In the rows, zero is written as 128.
The rows below come in pairs that one turn or mirror swaps. Which row does each named row swap with?
The rows were stretched afterwards, more along some directions than others.
q141: [ 97 144 130 121 130 129 142 110 134 137 163 136 111 159  92 118 123 143
 150 162 137 115 168  84 141]
q190: [ 66 151 142 143 112 132 144 118 147 104 140 123 111 155 114 145 120 135
 149 117 143 125 130 116 141]
q334: [123 167 109  97 153 115 113 120 131 148 127 127 109  96 133 139 167 104
 126 115 106 127 111 117 129]
q961: [148 158  98  97 123 121 144 119 144 134 153 133 113 134 110 130 162 136
 125 138 130 124 194  91 103]
q160: [108 153 116 100 144 140 138 161  90 141 135 117  83 131  93 129 143 116
 169 164 107 102 147 107 161]
q24: [ 82 145 160 122 102 113 168 118 124  96 148 116 115 130 121 113 106 163
 151 116 157 103 136  87 146]
q718: [116 136 119 140 108 122 127 142 142 147 111 140  85 141  97 168 143 120
 118 142 112 127 203  95 111]
q708: [134 147 137 102 147 125 123 118 148 126 135 141 103 131 119 136 116 112
 153 141 153 130 157  90  99]
q703: [ 90 149 129  98 170 127 100 111 132 143 125 116  95 101 115 134 124  95
 172 145 130 125 132  96 140]
q519: [137 116 117 137 116 140 159 140 116  84 141 127 126 148  98 129 133 151
 139 133 124 131 171 135 135]
q427: [156 130 125 104 151  98 147 132 110 108  79 135  90  92 129 136 159 103
 141 143 111 119 178 115  92]
q914: [149  86 151 139  93 115 151 168 110 131 133 147 106 125 125 123  91 153
 118 155 133  83 166 125 129]
q520: [168 127 109 105 108 149 108  87 109 122 138 130 116 150 120 117 157 129
 148 130 137 104 137 118 110]
q947: [ 92 142 143  86 168 130 127 101 106 118 119 113 108 112 123 114 113 122
 179 154 162 111 166 112 135]
q408: [146 113 144 136 114  98 127 142 118 121 111 142 126 104 137 135 131 119
 115 111 106 112  67 117 137]
q867: [139 120 102 139 118 151 150 148 145 107 165 132  83 168 113 126 122 149
 147 150 147 151 135 100 112]
q15: [124 122 132 124 136 109 146 118 104  98 113 130  87 113 132 112 140 126
 156 134 117 119 120 114 124]
q504: [153 110 110 110 143 107 151 196  56 119 106  99  63  88 138 131 143 122
 149 165  93  89 171 140 130]
q829: [152 112 106 100 161 128 101 145  81 163 139 132  99  90 108 108 139 127
 139 153 111 104 150 135 152]
q268: [151  99 145 134  84 134 141 167 117 134 129 147 102 123 116 126 101 147
 112 167 135  87 184 133 118]
q240: [ 69 160 148 106 150 127 136 134 126 148 118 132 104 101 103 150 139 119
 147 133 123  97  99 100 153]
q150: [140 115 136 133  87 116 132 140 145 119 148 152 136 150  98 126 101 148
 106 142 139 135 136  98 148]
q211: [156 113 102 126 131 137 162 163 119 138  81 140 129 138 122 164 173 129
 124 141 124 111 136 138 123]
q175: [156 112 161 115  67 132 155 145 124 117 156 148  97 119 120 116 122 145
 124 133 139  69 155  91  90]
q498: [144 125 108 105 110 104 140 150  97 111 169 113 103 120 105 114 118 169
 121 136 130 120 161  96 144]
q738: [166 125  99 142 118 138 135 183 104 148 117 142  95 135 105 159 171 111
 125 119  79 111 110 128 128]
q510: [110 151 118 112 151 116 152 126 115 122 115 119  94 121  97 130 169 107
 171 133  92 122 100  81 146]
q229: [129 146 102 139 122 126 151 137 149 126 134 137 117 165  83 153 149 129
 129 140 111 152 173  83 121]
q833: [138 115 126 114 137 123 174 172  71 107 101 105  77  93 152 119 140 132
 168 156 101  83 171 130 117]
q119: [166 139 118 122  83 118 185 132 132 104 161 137 123 154 109 122 126 155
 135 131 118 108 189  90 105]
q654: [165 106 105 112  91 130 136 155  95 123 118 119  94 119 118 129 168 128
 120 144  96 109 197 142 118]
q83: [162 105 130 137 110 110  90 121 126 119 108 151 131 113 141 141 148 109
  97 106 121 125 121 155 113]
q434: [145 121 106 111 129 141 130 108 142 114 135 138 128 143 112 122 144 140
 127 145 160 146 152 115 117]
q44: [100 142 109 152 118 153 129 139 155 152 132 148  92 154  94 166 158 105
 129 136 107 128 152 146 125]
q430: [120 172 109 111 132 111 115 133 138 162 126 145 103 131 102 162 171 107
 117 115 101 123  97  82 143]
q779: [122 141 125 138  78 133 141 111 127 124 164 141 103 174 100 126 143 155
 132 127 125 105 139  77 130]
q535: [147 112 113 119  97 137 148 131 130  87 160 121 112 154 113 115 121 156
 137 161 159 122 165 104 121]
q782: [ 90 126 170 123  91 135 122 112 101 112 110 126 117 127 125 131 138 115
 149 118 120  80 115 146 149]
q553: [138  99 152 138 109 133 164 161 114 106 101 146 134 120 112 138 114 145
 125 145 137  97 141 133 135]
q807: [152 130 102 143 105 140  95 159  98 143 141 130  94 135 102 139 144 116
 128 110  88 125 102 134 144]
q475: [ 98 163 131 115 129 121 125 132 112 127 134 106  87 120 113 126 164 116
 156 111  99 117  94 106 153]
q67: [117 157 107 107 137 129 109 129 138 150 126 134  98 118 100 153 181 110
 115 126 134 127 171 127 121]
q653: [112 135 136 124 101 113 161 148 100  69 135 100 106 132 143 130 113 151
 136 127 141 108 151 138 135]
q32: [162  86 152 128 112 114 154 150 126 107 106 157 125 104 121 134 101 146
 126 149 153  83 136 107 121]
q10: [110 131 134 130  89 102 179 169 106  97 142 114  88 148 119 133  99 170
 133 148 134 101 160  85 149]
q481: [141 112 114 151 113 128 170 207  90 131 123 129  72 134 136 142 145 148
 125 143 107 103 143 102 112]
q455: [144 119 144 139 118  90  86 143 116 151 128 154 116 116 139 143 118 120
  93 100 128 120 119 103 115]
q569: [159 130 142 136 105 135 148 136 141 121 142 145  98 130 126 126 113 131
 139 134 130 113  99  82 100]
q919: [129 156 145 113 119 103 127  79 156 128 150 144 132 130 123 130 131 133
 121  98 144 117 116  92 109]
q222: [162 106  95 148 122 137  88 172 107 127 146 118  47 133 116 145 117 116
 125 150 123 145 169 150 108]
q127: [124 126 150 128  87 110 139 149 124  90 121 117 102 135 117 136 133 137
 115 134 139 113 175 136 125]
q581: [127  92 127 137 115 144 125 129 131 124  93 126  91 129 126 145 112 129
 138 163 146 120 198 142 106]
q283: [139 105 137  98 138 104 140 125  89 135 120 126 131 116 141 111 106 153
 147 148 152  86 156 121 145]
q836: [150 101  98 111 170 127 119 167  90 156 121 129  68  80 113 127 135 122
 159 162 109  98 137 114 143]
q640: [110 136 138  96 167 141 130 103 135 153 132 151 124 103 102 117 143 120
 149 160 129 102 172 121 133]
q835: [108 110 118 154 107 144  88 173 110 141 144 120  46 118 105 152 135 103
 135 108  97 127 120 139 128]
q719: [125 112 142 109 125  99 149 129 117 103 118 125  99 121 106 120 122 132
 140 169 139 108 192 107 128]
q162: [118 142  90 138 130 140 177 173 117 112 126 102  59 145 113 160 163 138
 145 141 111 126 177 133 108]

q10 pairs with q430
q782 pairs with q654
q32 pairs with q836
q211 pairs with q283
q481 pairs with q455
q919 pairs with q162
q581 pairs with q520

